In the data rows, zero lies at 7.5, halfway between 7 and 8.
Here are some numbered points:
[5 9 7 12 5 5 4 4 9 11 5 6] 0
[4 13 7 10 15 11 9 9 2 5 13 10] 1
[9 12 14 10 14 11 14 12 13 12 15 15] 2
[3 3 5 6 1 3 5 5 5 6 3 5] 3
[7 6 7 7 4 10 7 9 15 15 8 15] 4
[8 4 9 2 6 13 4 7 5 6 5 6] 5
[12 3 11 11 4 8 2 5 7 7 1 9] 6
[11 11 15 7 8 11 15 11 14 13 12 12] 7
[15 3 13 8 10 6 7 6 4 3 8 8] 8
[8 9 7 12 11 11 4 4 3 4 9 7] 9
[6 6 4 9 6 3 6 6 5 6 5 2] 10
[5 5 3 8 7 6 7 6 3 3 3 4] 11
[4 6 5 12 10 7 7 4 3 5 9 5] 12
[5 5 8 3 3 5 4 9 14 12 6 13] 13
[11 12 8 5 8 4 11 10 11 9 10 9] 14
[5 11 8 9 14 8 12 14 7 10 15 12] 15
[15 9 14 6 10 13 13 10 9 9 11 9] 16
[5 4 5 6 1 5 4 4 11 9 3 10] 17
[9 4 7 8 5 3 14 7 7 7 5 4] 18
[13 8 12 5 8 7 4 7 6 9 6 14] 19
[5 7 6 3 5 6 7 6 9 9 8 3] 20
[6 4 5 8 4 12 4 5 6 5 4 4] 21
[9 13 10 5 5 13 7 9 8 9 9 8] 22
[8 10 8 8 11 11 14 9 6 8 9 8] 23
[10 8 7 10 11 7 7 5 7 8 4 7] 24
[9 8 9 7 6 7 9 8 9 8 7 7] 25
[5 6 6 8 13 9 8 7 4 3 11 8] 26
[4 4 2 13 4 1 3 3 7 6 2 2] 27
[8 9 9 8 3 8 6 6 12 8 6 8] 28
[5 7 7 7 8 4 8 6 3 4 11 8] 29
[6 5 5 10 7 5 3 6 0 2 3 6] 30
[5 6 3 10 2 5 6 5 3 5 4 4] 31
[9 5 7 7 3 7 6 6 11 7 4 9] 32
[9 10 7 8 9 9 13 10 8 10 10 7] 33
[7 6 4 6 9 7 5 7 4 5 7 7] 34
[7 6 4 6 4 5 4 6 3 5 2 3] 35
[6 12 11 7 10 9 14 11 15 15 13 15] 36
[3 5 7 5 2 5 3 6 8 3 3 4] 37
[9 7 9 4 5 6 7 9 8 10 6 6] 38
[8 6 6 8 10 5 6 6 5 5 8 8] 39
[6 5 5 6 4 2 6 4 7 4 5 4] 40
[10 8 7 7 5 11 10 10 9 9 9 5] 41
[4 7 4 1 1 8 4 6 7 4 1 3] 42
[4 5 7 2 3 8 6 6 11 12 5 9] 43
[6 13 9 6 5 7 12 8 11 12 10 10] 44
[11 6 11 14 15 6 7 5 8 7 2 7] 45
[5 9 5 8 10 8 14 12 9 9 13 5] 46
[13 9 7 13 2 3 4 1 7 5 3 3] 47
[5 9 5 9 13 7 10 9 4 5 12 8] 48
New points follow, each followed by the numbers of its three nearest points above by angle, nearest first.
[6 6 3 2 5 6 6 11 6 4 6 2] ~ 42 35 37
[9 6 8 12 12 10 5 7 10 7 7 9] ~ 45 24 9
[5 3 6 7 9 7 4 9 4 6 9 7] ~ 34 39 30
[5 5 4 7 11 11 9 8 4 5 9 8] ~ 26 48 34
[5 10 4 5 2 6 5 5 6 5 3 4] ~ 42 35 37
[6 5 8 10 12 12 9 7 14 13 3 11] ~ 4 36 2
[6 8 7 12 7 7 6 5 8 10 6 10] ~ 0 27 17
[6 8 6 5 14 8 15 15 5 6 15 10] ~ 15 46 48
[5 7 6 12 15 4 7 6 12 8 7 10] ~ 45 24 39
[5 6 6 5 9 5 5 7 5 7 8 6] ~ 34 39 29
[15 6 15 7 5 11 7 8 10 8 7 7] ~ 16 25 8
[12 7 10 9 5 5 9 8 10 7 7 6] ~ 25 18 47
[8 8 8 9 9 15 11 7 7 7 6 6] ~ 23 41 16
[11 5 8 8 4 8 8 5 7 8 5 6] ~ 6 47 32
[11 4 10 5 9 7 6 8 4 5 6 8] ~ 8 5 19
[4 12 5 9 3 7 5 3 9 9 5 8] ~ 0 17 28
[9 9 7 7 9 7 10 6 9 7 8 7] ~ 14 33 23
[9 5 12 7 7 8 11 8 12 8 9 11] ~ 7 36 2
[5 12 4 5 4 4 9 10 7 8 8 5] ~ 20 44 42
[9 2 9 1 6 9 9 14 13 9 7 10] ~ 13 4 38
[11 7 7 4 5 9 8 9 6 9 6 8] ~ 38 5 41
